One turn moves each row of this set onto another row. After a few examples, where does it send each row asked below?
q_731: 0.265, 0.244, -1.306, 0.697, -2.147, -1.136, -2.112, 1.465, 1.633, -2.900, 2.108, -0.068, -1.294, 1.424, -1.856, -3.409, 0.012, 0.735, -0.444
q_125: 0.718, 0.038, -3.213, -0.907, 2.437, 3.076, 1.421, 2.939, 2.879, 2.232, 0.744, -0.030, 0.597, -1.746, 3.121, 2.890, 0.883, -1.095, 2.659
q_334: -0.079, -0.091, -2.532, 0.003, -3.327, -0.069, -2.254, 1.391, 1.042, -3.250, 2.814, 0.049, -0.784, 0.955, -1.215, -1.433, 1.071, 0.150, 1.474
q_350: -0.719, -1.211, -1.368, -0.999, 1.349, 2.215, 0.427, -2.523, -1.809, 1.196, -1.907, -1.221, -0.772, -1.392, 2.161, 1.892, 2.545, -1.604, 2.379
q_111: -0.030, -0.467, -2.187, 0.607, -2.926, -0.959, -2.296, 0.368, 0.077, -3.197, 2.523, -0.328, -1.318, 1.564, -1.389, -2.634, 0.515, -0.170, -0.098
q_351: -1.349, -0.352, -2.554, -1.333, 1.853, 3.345, -0.211, 2.807, 2.857, 1.765, -1.051, 2.562, 0.648, -1.512, 3.025, 2.620, 1.954, -0.661, 2.815
q_176: 0.278, -0.629, -2.011, -0.799, -3.820, 0.671, -1.057, 0.886, 0.747, -2.999, 2.628, 1.387, -1.026, 1.003, -2.376, -1.168, 1.102, -0.553, 0.973
q_818: -0.016, 0.013, -0.477, 0.336, -2.261, -0.282, -1.218, 1.512, 1.377, -2.095, 2.135, 1.034, -1.316, 1.438, -3.141, -3.959, -0.448, 0.161, -0.918
q_248: 1.279, 0.737, 1.712, 1.224, 2.625, 0.704, 1.303, 2.683, 5.150, 2.450, -0.868, 0.122, 0.633, -2.008, 2.193, 2.176, -0.771, -1.416, -1.707
q_904: 0.332, 1.594, -0.810, 0.553, -2.397, -0.623, -1.564, 2.171, 1.608, -2.126, 1.679, 0.856, -0.994, 1.147, -2.411, -3.818, -0.342, 0.518, -0.969
q_135: 1.745, 1.233, -0.787, 1.785, 3.611, 1.319, 1.515, 3.592, 4.235, 3.098, 0.847, 0.219, -0.169, -1.855, 2.716, 0.581, -1.670, -0.802, -0.932
q_109: -2.704, -0.776, 0.012, -0.417, 2.566, 2.238, 0.397, 0.320, -1.846, 1.422, -0.813, -2.076, 0.966, -1.829, 2.156, 1.786, 1.309, -3.717, 1.960
q_706: 0.158, 0.282, -1.778, 0.048, -3.069, -0.122, -2.117, 2.346, 2.660, -2.566, 2.856, 0.177, -0.849, 1.469, -2.089, -2.588, 0.528, 1.345, 0.955
q_491: 0.295, 1.805, 3.563, 2.301, 1.709, 0.812, 0.589, 2.495, 4.448, 3.141, 0.319, 0.519, -0.632, -1.599, 1.405, 0.478, -1.630, 0.386, -0.312
q_15: -1.509, 0.417, 2.754, 2.938, 2.981, 0.294, 0.702, 0.559, -0.177, 1.609, -0.538, -1.335, 0.012, -1.747, 2.365, 0.256, -1.622, -3.566, -1.806
q_557: -0.980, -0.413, -2.817, 0.101, 3.468, 2.362, 1.357, 0.170, -2.444, 1.917, 0.543, -1.409, -0.196, -1.874, 3.624, 1.125, 0.892, -3.421, 1.844
q_338: -0.236, -0.709, -0.921, -1.640, 2.268, 2.741, 1.151, 2.230, 3.397, 1.728, -1.498, -0.622, 1.291, -1.716, 1.598, 3.654, 1.685, -1.757, 2.121
q_203: -0.074, -0.766, -1.541, -0.453, -2.712, -0.192, -0.903, 0.027, -0.262, -2.737, 1.765, 0.673, -1.214, 1.454, -2.703, -2.980, 0.623, -0.683, -0.388
q_406: 0.148, 0.600, -0.385, 1.407, 2.833, 1.120, -0.140, 3.526, 4.687, 2.474, -1.118, 3.474, -0.275, -1.079, 2.696, 0.795, -0.695, -0.048, -1.602
q_709: -0.304, 0.955, -0.680, -0.480, 2.065, 3.157, 0.273, 0.741, -3.567, 2.345, -0.348, -1.761, -0.545, -3.104, 2.217, 0.506, 0.422, -2.184, 2.527
q_297: 0.083, 0.963, -1.606, 0.420, -2.603, -0.682, -1.764, 0.386, -1.036, -2.578, 1.347, 0.256, -1.398, 1.452, -1.908, -3.322, 0.809, -0.633, -0.967
q_129: 2.205, 0.645, -1.946, -2.237, 1.679, 3.478, 0.894, 2.424, 1.439, 2.656, -0.984, -0.235, 0.106, -3.337, 1.785, 2.785, 1.270, 0.198, 2.263
q_161: 1.037, 0.050, -0.155, -0.909, -0.293, 2.625, 1.121, 1.137, 4.340, 1.653, 0.242, 0.830, 0.207, -2.103, 2.240, 4.479, 1.582, -0.091, 2.216
q_378: -3.293, -0.599, -1.696, 0.434, 2.104, 2.225, -0.653, 0.193, -2.831, 1.316, -0.573, 1.193, -0.528, -1.458, 3.576, 0.796, 1.391, -3.069, 1.616
q_635: -0.047, 0.551, -2.552, -0.709, -4.009, 0.532, -1.628, 0.613, -0.097, -3.193, 2.248, 0.737, -0.700, 0.703, -1.363, -1.245, 1.603, -0.703, 0.908
q_875: -1.680, 0.592, 0.708, 3.361, 3.216, 0.064, -0.404, 0.841, -0.600, 1.690, -0.869, 1.985, -0.961, -0.858, 3.418, -0.969, -1.296, -2.412, -2.583
q_88: 3.610, 1.938, 0.715, 0.510, 1.973, 1.316, 0.612, 2.747, 3.159, 2.719, -0.253, 0.775, -0.356, -3.483, 2.212, 1.355, -1.432, -0.080, -1.422
q_742: 0.478, 1.570, -1.722, -0.489, -3.920, 0.448, -1.551, 2.752, 2.640, -2.337, 2.298, 1.343, -0.460, 0.793, -2.176, -1.908, 1.016, 0.787, 1.143
q_381: 1.265, 1.965, 2.293, 2.571, 2.207, 1.141, 0.502, 0.951, -1.850, 2.867, 0.661, -0.808, -1.047, -3.112, 2.704, -0.431, -2.244, -1.992, -1.541
q_4: 0.062, 0.630, -0.279, 3.046, 4.156, 0.460, 1.140, 1.088, -0.770, 2.481, 0.922, -1.308, -0.772, -1.580, 3.481, -1.169, -1.948, -2.918, -1.722
q_118: -1.076, 0.301, 2.553, 2.210, 3.234, 0.183, 0.456, -0.890, -1.661, 2.735, -1.603, -1.611, -1.501, -1.144, 1.043, -1.853, -0.782, -1.096, -0.494
q_650: 0.209, -0.055, -1.142, -0.371, -3.368, 0.228, -1.090, 2.179, 2.665, -2.349, 2.938, 1.642, -0.600, 1.000, -2.716, -2.051, -0.143, 0.142, 0.922

q_248 goes to q_15
q_297 goes to q_635
And these:
q_203 goes to q_176
q_706 goes to q_731
q_378 goes to q_351
q_161 goes to q_491
q_125 goes to q_135
q_381 goes to q_709

